128 stands for zero in the data rows.
Here is a table of points, one per row:
[119 169 145 140 139  98 177 154 127 153 151  88  71  57   0 136 142 141 118  96 148 139 160 123 118  78 143 125 115 139 183 144]
[139  83  41  74 129  92 123 127 103  69 138 115 138 168 144 153 136 114  91 127 153 138 200 151 148 136 141 157  74 183 122 125]
[100 130 138 164  89 151 112 137 141 107  21 134 104  98 173 164 153 129 121 137 129 109 103  56 109 119  96 128 162 145 119 133]
[129  87  70  94  95  91 130 124 123  83 170 154 110  83 195 106 134 111  89 111 167 140 133 183 160 106 149 132  92 201 102 155]
[203 102  88  85 182 120  77  90 128 114  64 132 161 126 163 182 131 140 156 196  26 156 132 134 211 206  95 173  95 118 135  83]
[209 112 153 127  81 100 100 158 133 153  81  93  82 172 183  64 145 153 146 118  66 111 129 102 145  77  94 153 153 156  86 165]
[203 112  86  49 176 148 107 118  95 146  66  63  59  32  82 162 123 109 155 172 158 138 141 155 169 114 126 115 137 102 165 171]
[ 78  39  78  34 193 122 132 106 109 147   7 141 129 125 203 101 123  98  80 196 150 152 125 132 114 206  77  75  99  93 146 162]
[206 141  81  55 167 141 101 119  99 128 104  51  38  67  70 168 130 127 190 162 186 145 118 187 152 115 154 109 151  94 146 136]
[135 161 108 206 184 135 134 106  81  80 130  49 103  97  56 196 202 171 159 167 171 167 151 113 124 128 167 149 152  92 102 114]
[ 68  49 134 159  97 165 126 111  99  59 170 188 162  90  14 168 145 121  86 154 167 169 179 181 137 133 177  92 180  96  86 130]
[115  84 147 157  84 130 103 146 136 108  28  96 160  94 157 147 147 137 113 118 112  98  69  69 143  96  80 122 147 171 120 162]
[108  38  78 105  80 190 148 133 110 144 221 180 161 196 230  65 108  86  73  63 162 110 127 200 162 143 217  64 142 119  86 111]
[  0  47 137 161 126 147 124 119 108 104 189 166 154 105  82 119 104 126 109 171 178 135 151 161 109 139 125  66 209  85  61 167]
[ 61 151 174 134 178  98 106 125 141 175  57 115 131 135  52 136 107 134 128 176  92 148 152 136 126 123 105 140  75 148 207 108]
[134 106 139 158  88 121 116 150 136 112  24 110 138  98 170 153 149 146 117 132 114  85  96  67 135 104  87 137 151 162 122 143]
[225 211 151 122  94 107 116 132 153 150  84 145 107  99 225  94 131 180 154 141  39 120 124  95  82  81  96 185 184 120  78 121]
[206 181 157 130 150 103 153 119 151 141  67  58   9  25   0 147 167 160 198 166 155 131 173 162 135  71 223  94 138  87 159  91]
[ 52 186 127 150  89 150 161 135 159 146 224 162 122 247 254  78  97  93  65  61 144 135 115 107 155 124 147 130 146 133 122 153]
[165 181 157 147 138  95 163 137 140 154 155  77  50   0   0 134 152 146 162 120 171 165 129 150  97  76 173 113 134 116 177 116]
[ 69 144 242 247 178  90 134 109 166 172 123 165 143 102  92 133  96 162 152 147 166 110  95  75 184 117 152 167  67 118 192  73]
[242 197 133 144 119 132 143 119 156 149 162 216 177 156 169 104 122 163 157 116 143  95 105  63  86 123 131 184 167 106  89 104]
[133  87 115 102 119 108 136 107  94  85 167 124 142 129  84 148 158 140 155 103 132 135 107 118 116 151 101 141  79 180 136 123]
[135 134  82  98 183 145  90 119 140 169 106  42  70  24  73 132 114 103 146 224 124 126 111 116  81 128  84 106  75 138 231 114]
[164 102  92  53 182 116 121 100  83 120  30 146 134  93 217 179 130 123 109 168 119 135 120 216 161 200 106 126 120  96 120 124]
[171 122  87 103 188 110 109  73 128 119  85  51 182 126 130 170 149 143 127 224  43 132 134  93 197 214  84 152 117  97 129  93]
[158 189 174 143  85 124 194 169 181 141 102  78  87 113  48 137 101  91 103  97 159 117 126 113  61  64 140 103 129 130 160 167]
[174 180 113 182 153 135 140 187 165 128 149 166 213 175  87 148 119 101  89 125 132  97 107  68  59 125 127 143 135 135 162 109]
[126 152  81  97 190 115 104 111 136 134  35  39 181 125  31 158 131 153 153 255  88 113  97  79 174 203  72 116 147  90 142  97]
[ 58 192 134 154  88 147 158 133 148 139 242 156 144 247 242  75  96  98  84  69 170 119 105 128 139 129 165 125 150 127 101 126]
[155 109  97 231 168 113 108 111  89  75  76  38  69  67   0 201 175 212 193 163 149 190 177 198 136 104 226 131 124  93 123 110]
[152  48 155 137  55 119 100 125 143 145 116  78  88 230 127  45 147 137 118  99 137  74 119 150 159  74 108 118 139 169  91 192]
[230 173 132 165 179 128 131 152 168 133 213 209 225 184 105 136 105 135 142 112 173 124  90  48 121 131 159 188 133 104 125 102]
[ 84 157 116  75 179 114 112 129 113 168  46 101 115 101  59 149 107 114  92 162  96 149 168 150 107 115 104 122  78 140 200 143]
[  0   3  34  95  88 154 122 136 108  89 230 161 157 155 231  83  86  93  97  49 150 104 149 188 229 184 191  51 101 135  88 143]
[191 115  91  42 173 107  78 105 125  90  58 185 157 122 158 156 137 128 178 158  51 151 148 160 200 189 111 183  76 125 118  87]
[219 137 142 145 142 160 141 143 161 165 163 199 190 172 170 100 105 110 124 123 135  74 111  60  43 118 107 146 192 120 112 104]
[250 211 152 127  82 136 142 131 149 183 186 120 152 162 212  56 117 158 138 162  37 152 131  92  45  85  82 166 210  98  70 112]
[214 146 153 108  35  90 112 150 136 160 168 110  71 226 149  41 138 121 158 124  86 130 117 174 118  73 119 162 158 150  77 162]
[ 83  43 114  94 113 138 129 107 103  64 151 109 137 142  71 134 161 126 122 100 184 158 123  88 125 159 111 104  85 181 137 139]
[ 10 180 211 215 184 127 130 163 155 166 171 199 176 145  87 125 140 143 108  68 106 105 159 149 159 123 216 120 100 105 153  71]
[ 83 152 114 166 110 157 126 113  86  90 189 118 156 123  54 197 188 166 122 122 138 102 114 100  99 179  90 145 159 119 108 110]
[159  98 118  76 137 140 124 125  92  85 153  80  56  78  45 180 131 139 169 143 171 140 192 179 142 133 182  94 166  98 111 116]
[148 135  90  35 183 137 101 127 116 160  45 106  80  47  81 156 130 102  95 168 130 146 168 130 155 105 104  96  98 118 181 183]
[197 167 107 179 183 161 132 178 138 128 254 218 184 173 150 127 101 130  93  87 140  91 125 168 142 127 226 115  90  91 128  96]
[121  86  82  53 188 121 128 105  81 139  25 115 145  97 230 155 121 105 112 190 115 125 126 195 140 215  87  97 119  91 126 145]
[147 159 148 224 144 118 145 143 177 143 158 137 114  69 104 143 115 136 160 109 146 106  99  89  97 122 103 142  92 123 205 103]
[232 164 152 127  97  98 115 159 146 151  75 127  83 132 210  84 137 176 158 133  39 144 121  77 117  78  85 176 171 132  81 135]
[108 144 115 127 107 141 137 106  79  90 187 175 126 118  67 192 149 152 136 124  99 101 113 133  83 184  83 150 118 153 109 109]
[ 76 148 139 117  85 160 156 133 135 139 221 169 153 220 232  78 102 106  78  75 160 126 175 119 138 135 200 101 149 118 104 110]
[ 46  46 140 163  83 150 113 147 108 109  19  99 149  82 174 133 126 118 121 129 115  91  80  60 143 105  88  96 167 161 113 166]
[136 148 133 182 176 126 120 109 154 166 151  79  45  11  95 146  94 129 154 195 133 103 109  97 105 120  94 126  72 128 220 101]
[159 111  56  55 163 143 102 111  84  98  57 160 148  94 204 170 133 142 116 119 162 135 109 209 156 201 137 126 113 111 118 118]
[233 179 147 130 114 158 148 115 150 180 180 171 170 156 203  77 109 117 163 132  86 102 123  78  52 101  99 150 215 104  79  95]
[ 51 148 222 205 173  90 117 113 159 170  75 142 139 131  63 134  93 150 148 170 125 135 120  99 169 120 125 163  58 133 206  85]
[ 24 179 195 159 146  93 168 140 134 154 115 109 144 178 125 141 106 107 111  73 114 138 135 159 116 103 129 148  84 150 173 121]
[ 97 167 111 201 132 154 122 103  87  82 140  81 140 110  63 193 196 167 161 136 179 129  99  90 111 157 119 144 169  94 108 114]
[106 193 159 108  77 181 133 102 124 108 181 215 215 168 105 132 136 114 127 117 165 123 119 116 112 170 166  97 141 110 115 120]
[255 187 151 128  36  92 126 160 127 168 168 105  99 211 176  38 130 134 161 162  32 156 130 144  95  77 105 179 176 123  77 137]
[141 147 205 202 221 112 133 170 170 134 239 169 147 141 104 142 126 142 142  92 158 117  92  60 157 126 168 176  78 112 155  82]
[ 75 166 131 167  76 176 127 107 132 104  75 175 134 115 150 168 137 107 142 142 129 129 126 109  53 144 115  96 180 129 115 126]
[  0 176 226 225 135 106 133 153 153 157 139 173 173 183 117 133 111 127 118  90 151 126 107 132 161 123 187 145  93 122 163  77]
[130 119 118 103 111 119 139 109  85  91 184 139 155 109  78 157 162 145 155 112  95 119 107 135 104 167  92 165  95 167 125 109]
[  0 171 223 183 144  97 163 151 136 158 123 144 177 199 127 137 108 119 111  87 133 132 107 166 126 115 161 155  89 141 169  93]
[221 204 180 150  68 126 129 118 152 154 119 172 150 108 206 100 124 162 169 134  90  95 120 110  61 104  97 174 198 111  90 111]
[  0  24 150 156 130 146 149 136 106 103  30 122  97  39 180 113 102 121 179 126 110 110 108 127  94 110  84  58 213 107  87 162]
[100   0 145 101  68 150 102  95 145 120 161 135 110 135 192  54 136 120  88  64 116 141 116 202 153 100 125  88 113 166  86 212]
[ 60 174 156 149 146  91 175 150 124 155 122  93 117 125  59 144 143 103 109  67 124 146 160 127 135  87 131 135  98 146 173 137]
[122  67  50  65 134 153 132 105 106  63 105 161 124 200 165 171 144 128 100  64 187 164 145 147 180 176 151 105 112 128 104 139]
[128  26  71  39 193 126 134 116 103 160  70  64  71 100  64 126  77  87 128 222 131 152 134 101  52 156  72  76  86 129 203 143]
[108 188 124 101  93 151 158 166 168 146 159 145 121  76 139 100  95  61  77  55 150 127 104 121 128  73 124  87 122 142 131 194]
[255 209 163 122  46 111 127 150 145 178 182 105 126 175 203  47 122 147 147 166   9 163 148 109  62  72  89 187 191 108  59 113]
[ 69 173 125 118  88 156 147 147 162 151 207 152 112 199 233  78  88  72  54  47 153 131 118  82 162 102 126 100 131 137 125 190]
[  3   0 129  75 104 166 128 117  87  70 179 113 123 147 100 130 121  98 107  84 161 114 162 171 136 176 139  65  80 176 125 158]
[195 105  41  61 161  96  91 128 119  75  73 148 175 164 129 144 141 114 165 133 105 144 172 191 154 179 130 164  75 157 122 108]
[ 89   9  88  88  98 158 114  96 122  78 206 117 105 184 201  98 123 126  91  48 191 138 155 145 190 145 143  87 109 153  90 179]
[153 111 117 106  60  84 117 130 148 132 166 116  97 149 198  49 141 111 129 109 139 132 110 190 145  84 136 132 118 176  88 174]
These points spread out most along one direction. Take the direction at right angles to it along which they spread out most. Then take the direction at right angles to both along which they spread out most. Go by this last direction. Where along it does each point below lie, from 0 to 99? The average is 50, and the first point in the table lies past the average. One standard deviation of the points above along it is 16.
[221 204 180 150  68 126 129 118 152 154 119 172 150 108 206 100 124 162 169 134  90  95 120 110  61 104  97 174 198 111  90 111] 40
[250 211 152 127  82 136 142 131 149 183 186 120 152 162 212  56 117 158 138 162  37 152 131  92  45  85  82 166 210  98  70 112] 33
[ 69 173 125 118  88 156 147 147 162 151 207 152 112 199 233  78  88  72  54  47 153 131 118  82 162 102 126 100 131 137 125 190] 53
[ 89   9  88  88  98 158 114  96 122  78 206 117 105 184 201  98 123 126  91  48 191 138 155 145 190 145 143  87 109 153  90 179] 40
[206 141  81  55 167 141 101 119  99 128 104  51  38  67  70 168 130 127 190 162 186 145 118 187 152 115 154 109 151  94 146 136] 41
[141 147 205 202 221 112 133 170 170 134 239 169 147 141 104 142 126 142 142  92 158 117  92  60 157 126 168 176  78 112 155  82] 79
[ 97 167 111 201 132 154 122 103  87  82 140  81 140 110  63 193 196 167 161 136 179 129  99  90 111 157 119 144 169  94 108 114] 64
[ 51 148 222 205 173  90 117 113 159 170  75 142 139 131  63 134  93 150 148 170 125 135 120  99 169 120 125 163  58 133 206  85] 76
[126 152  81  97 190 115 104 111 136 134  35  39 181 125  31 158 131 153 153 255  88 113  97  79 174 203  72 116 147  90 142  97] 43
[214 146 153 108  35  90 112 150 136 160 168 110  71 226 149  41 138 121 158 124  86 130 117 174 118  73 119 162 158 150  77 162] 35
[206 181 157 130 150 103 153 119 151 141  67  58   9  25   0 147 167 160 198 166 155 131 173 162 135  71 223  94 138  87 159  91] 61
[195 105  41  61 161  96  91 128 119  75  73 148 175 164 129 144 141 114 165 133 105 144 172 191 154 179 130 164  75 157 122 108] 30
[ 61 151 174 134 178  98 106 125 141 175  57 115 131 135  52 136 107 134 128 176  92 148 152 136 126 123 105 140  75 148 207 108] 63
